One turn or mirror swaps these rows in pairs. Which row does each one swap with?
j_323: 0.158, -2.919, 3.115, 4.029, 0.453, 0.010, 1.896, 2.682, -2.252, 4.133, 0.967, -0.961, -3.026, 2.061, -0.469, 1.035, 2.301, -1.424
j_895: 3.741, 0.245, 1.187, 0.678, -1.638, -0.783, -0.291, -0.659, 0.611, 0.148, -0.474, 0.316, -1.738, 1.979, 0.665, 3.192, 1.405, 0.157
j_22: -1.435, -3.718, -0.085, -0.212, 0.135, -2.274, 1.351, -1.879, -2.151, -0.969, -2.767, -0.313, 1.660, 0.467, 1.905, 0.041, -2.007, -3.756
j_732: -1.595, -0.714, -2.154, 2.220, 4.625, -0.399, 1.893, -1.364, 0.192, 0.478, -1.196, -3.215, 0.072, 1.152, -0.047, -3.071, 3.262, -2.166
j_650: -0.783, -1.658, -2.875, 2.087, 4.431, -0.931, 2.313, -0.932, 0.720, -0.092, -0.978, -3.429, 0.721, 0.367, -0.096, -2.051, 2.216, -2.074
j_140: -0.743, 0.139, 3.432, 0.913, 4.456, 2.811, 0.237, -3.705, -1.707, 3.978, -0.036, -2.325, 0.633, 2.828, -0.653, 0.321, -0.693, -4.885
j_645: 0.210, -4.003, 2.809, 3.333, 1.116, -1.491, 2.157, 2.018, -1.514, 4.673, 1.344, 0.272, -3.533, 0.757, -1.562, 0.207, 1.221, -2.027
j_32: -0.606, -4.028, 2.062, -2.896, 4.157, -0.011, -2.509, -0.797, -1.817, 1.249, -2.219, -0.552, -0.421, 2.698, -1.127, -2.583, 1.588, -1.066
j_286: 0.832, -1.680, 0.639, -1.249, -0.754, -1.465, 0.872, -0.923, -5.471, 5.312, 0.000, -2.687, -1.232, -2.457, -1.253, 1.762, 1.021, -0.947
j_420: 0.098, -1.185, -1.051, -0.265, 2.320, 0.376, 1.875, -5.053, -1.335, 5.256, -4.621, -0.758, -0.620, -2.602, -0.864, 0.285, 0.695, -1.790
j_428: -1.317, -0.813, -2.431, 1.582, 4.589, -1.837, 2.466, -0.940, 0.423, 1.313, -1.372, -2.660, -0.224, 0.930, 1.347, -3.164, 2.445, -1.962
j_306: -0.399, -4.201, 1.339, -2.870, 3.637, -0.074, -3.602, -1.139, -1.936, 2.402, -2.300, -1.410, -1.067, 2.062, -0.694, -2.878, 0.541, -1.653
j_342: -0.145, -1.879, 1.200, 1.987, 0.716, 2.146, 2.042, 2.299, -4.021, 3.407, -0.118, 2.292, 0.238, -2.291, -1.280, 1.012, -2.098, -1.560
j_112: 1.344, 3.514, 0.592, -0.580, 2.125, 1.139, 1.704, 0.551, -3.438, -0.800, 0.851, 1.058, -0.202, 3.261, -0.137, 0.666, 0.485, -0.636
j_449: 0.514, -3.423, 0.342, 2.116, -1.052, 2.033, 1.473, 1.394, -3.528, 3.431, 1.143, 1.114, 1.453, -2.039, 0.292, 1.675, -1.223, -2.698
j_787: 1.126, 2.535, 1.103, -1.820, 3.173, 0.677, 1.765, -0.289, -2.955, -0.239, -0.655, 1.078, 2.203, 4.098, -1.441, 0.753, 0.214, -1.288
j_697: 1.340, 2.552, 1.862, -1.915, 1.706, -0.643, 0.868, -0.858, -3.663, 1.080, 2.486, 0.333, 0.837, 3.794, -0.342, 0.469, 1.762, -1.309
j_555: 0.421, -0.589, -1.382, -0.513, 1.662, 0.156, 0.829, -4.390, -1.621, 5.245, -5.020, -0.927, 0.321, -2.203, -0.396, 0.919, 1.153, -1.227
j_399: 3.898, -1.139, 0.330, 2.461, 2.957, 1.733, 2.249, -1.403, -3.462, 4.998, -0.805, -2.494, -0.071, 3.935, 2.220, -2.598, 0.636, -0.951
j_4: 0.069, -0.530, -1.799, -0.834, 1.149, 0.093, 0.816, -4.790, -2.243, 4.857, -5.424, -0.592, -0.875, -1.691, -0.226, 0.397, 0.579, -1.167
j_847: 1.844, -0.607, -0.183, 0.368, 0.390, 2.455, 0.570, -0.716, -1.174, 0.103, 3.193, -1.267, -1.810, 1.186, 1.952, -1.936, 4.503, -2.811
j_626: -0.261, -2.478, 0.233, 2.533, 1.165, 2.472, 2.452, 0.803, -3.537, 2.316, -0.787, 2.719, 2.092, -1.408, -1.798, 0.712, -2.050, -3.188
j_780: 2.155, -3.755, -2.748, 3.327, 0.729, 2.137, 0.557, -3.417, -5.638, 0.908, -1.002, -1.806, -1.721, 3.498, -1.783, 0.136, -0.082, -2.931
j_582: 0.156, -2.494, 3.439, 4.312, 0.715, -1.096, 2.022, 1.812, -2.217, 4.835, 1.424, 0.172, -2.804, 1.497, -1.839, 1.437, 1.442, -1.482
j_395: -1.592, -0.214, 1.547, -0.169, 3.902, 2.243, -0.320, -4.805, -1.136, 4.969, -1.420, -3.489, 0.333, 2.958, -1.874, 0.007, -0.227, -2.928
j_311: 3.864, 1.045, 0.463, 0.484, -1.125, -0.601, -1.323, -1.100, -0.117, 0.720, -1.164, -0.810, -2.357, 2.448, 0.025, 3.227, 1.937, -0.557
j_726: -1.371, 0.499, 2.077, 1.232, 3.742, 3.505, 0.341, -4.471, -2.114, 4.253, -1.181, -2.905, 0.828, 3.049, -0.916, 0.014, -0.823, -3.974
j_581: 0.190, 0.088, -1.362, 1.132, 2.599, 0.541, 0.758, -4.486, -0.875, 6.150, -4.217, -1.206, -0.542, -2.261, -0.030, 0.309, 0.758, -2.128
j_476: 1.285, -4.032, -3.656, 1.580, 1.704, 1.607, 0.101, -4.024, -4.124, 2.335, -1.155, -2.375, -2.689, 2.894, -0.796, 0.010, -1.538, -4.347
j_373: -2.233, -3.953, -0.426, -0.863, 0.805, -2.177, 1.574, -2.282, -1.218, -0.491, -2.743, -0.437, 1.425, 0.158, 1.180, -1.857, -2.182, -2.950
j_988: 4.374, 0.248, 2.010, -0.098, -1.725, -1.609, -0.105, -0.590, -0.520, 0.715, -0.909, -0.496, -2.482, 2.006, -0.276, 3.175, 0.792, -0.596
j_471: 1.392, -3.655, -3.435, 2.407, 1.621, 2.151, 0.639, -4.347, -4.082, 1.902, -1.129, -1.852, -2.050, 1.834, -1.842, 1.380, -1.882, -4.270
j_981: -2.364, -4.666, -1.977, 0.033, 0.080, -1.178, 1.405, -3.023, -0.916, -0.221, -2.439, -0.490, 0.344, 0.716, 1.099, -1.648, -1.018, -3.370
j_278: 3.031, -1.405, -0.001, 2.085, 0.115, -2.820, -1.979, -2.278, -2.765, 2.400, -1.313, 0.149, 0.866, -1.709, -0.148, -3.622, -1.026, -0.602
j_182: 0.815, -3.665, 2.911, 2.983, 0.877, -1.861, 3.071, 2.729, -1.722, 3.565, 1.992, 0.344, -2.533, 1.238, -2.064, 0.282, 0.530, -2.152
j_869: 1.766, -4.790, 2.745, -2.450, 3.047, 0.539, -2.273, -1.590, -2.491, 1.671, -1.419, -0.143, -0.257, 1.423, -2.527, -2.327, 0.532, 0.428
j_747: 3.991, 0.495, 1.562, 0.272, -1.802, -1.732, -0.480, -1.724, -0.167, 0.705, 0.263, 0.158, -2.643, 0.649, -0.598, 2.752, 0.672, -0.347
j_369: 0.717, -2.958, 2.857, 4.638, -0.287, -0.117, 2.424, 2.052, -3.021, 3.482, 1.604, -0.342, -3.009, 1.903, -1.496, 0.925, 0.486, -1.384
j_111: -0.167, -0.448, -0.136, -0.069, 2.578, 0.702, 1.638, -5.020, -1.663, 5.689, -4.625, 0.094, -0.788, -1.699, -0.710, 0.401, 2.206, -2.116
j_928: 0.885, -2.912, 3.476, 4.271, 0.260, -0.242, 1.394, 2.520, -1.722, 3.750, 1.356, -0.340, -3.252, 1.566, -1.435, 0.487, 1.527, -2.843
j_165: 3.760, 0.512, 2.792, 0.164, -1.570, -0.377, -0.912, -0.883, -0.240, 0.342, -0.471, 0.473, -1.993, 1.931, -0.211, 2.057, 0.697, 0.804
j_795: 0.787, -3.930, -2.935, 0.647, 1.387, 2.942, 0.274, -3.804, -4.602, 2.069, 0.065, -3.347, -1.924, 2.113, -0.906, 0.573, -1.659, -3.791
j_504: 3.916, 1.494, 1.263, 0.918, -1.829, 0.422, -0.987, -0.658, -0.640, 1.212, -1.334, 0.220, -1.427, 2.227, -0.234, 3.619, 2.029, -1.111
j_888: -1.189, -4.072, 1.527, -3.320, 2.428, 0.435, -3.043, -2.006, -2.862, 1.259, -1.269, -0.672, -1.162, 1.684, -0.877, -3.184, 1.117, -1.698
j_930: 1.000, 2.568, 0.568, -2.539, 1.495, 0.642, 1.046, -1.391, -4.206, -0.775, -0.032, 0.905, 0.479, 3.592, -2.069, 0.770, 0.201, -1.291
j_563: -1.002, -0.950, -2.308, 2.261, 4.806, -0.319, 2.726, -1.346, 0.262, 1.182, 0.144, -2.524, -0.239, 1.529, -0.157, -3.622, 2.946, -2.588
j_493: -1.404, -1.461, -2.268, 2.424, 5.274, 0.407, 2.045, -0.859, 0.243, 1.192, 0.138, -3.255, -0.401, 1.357, -0.268, -3.721, 2.054, -2.354
j_129: -0.801, -3.647, 0.731, 1.675, 0.746, 3.974, 2.000, 2.084, -3.551, 2.429, 0.036, 1.428, 1.171, -1.210, -2.059, 0.290, -1.691, -2.699

j_895 is swapped with j_582
j_342 is swapped with j_112
j_278 is swapped with j_399
j_428 is swapped with j_581
j_323 is swapped with j_747
j_165 is swapped with j_369
j_981 is swapped with j_395
j_449 is swapped with j_697
j_650 is swapped with j_111
j_645 is swapped with j_311
j_988 is swapped with j_928
j_286 is swapped with j_847

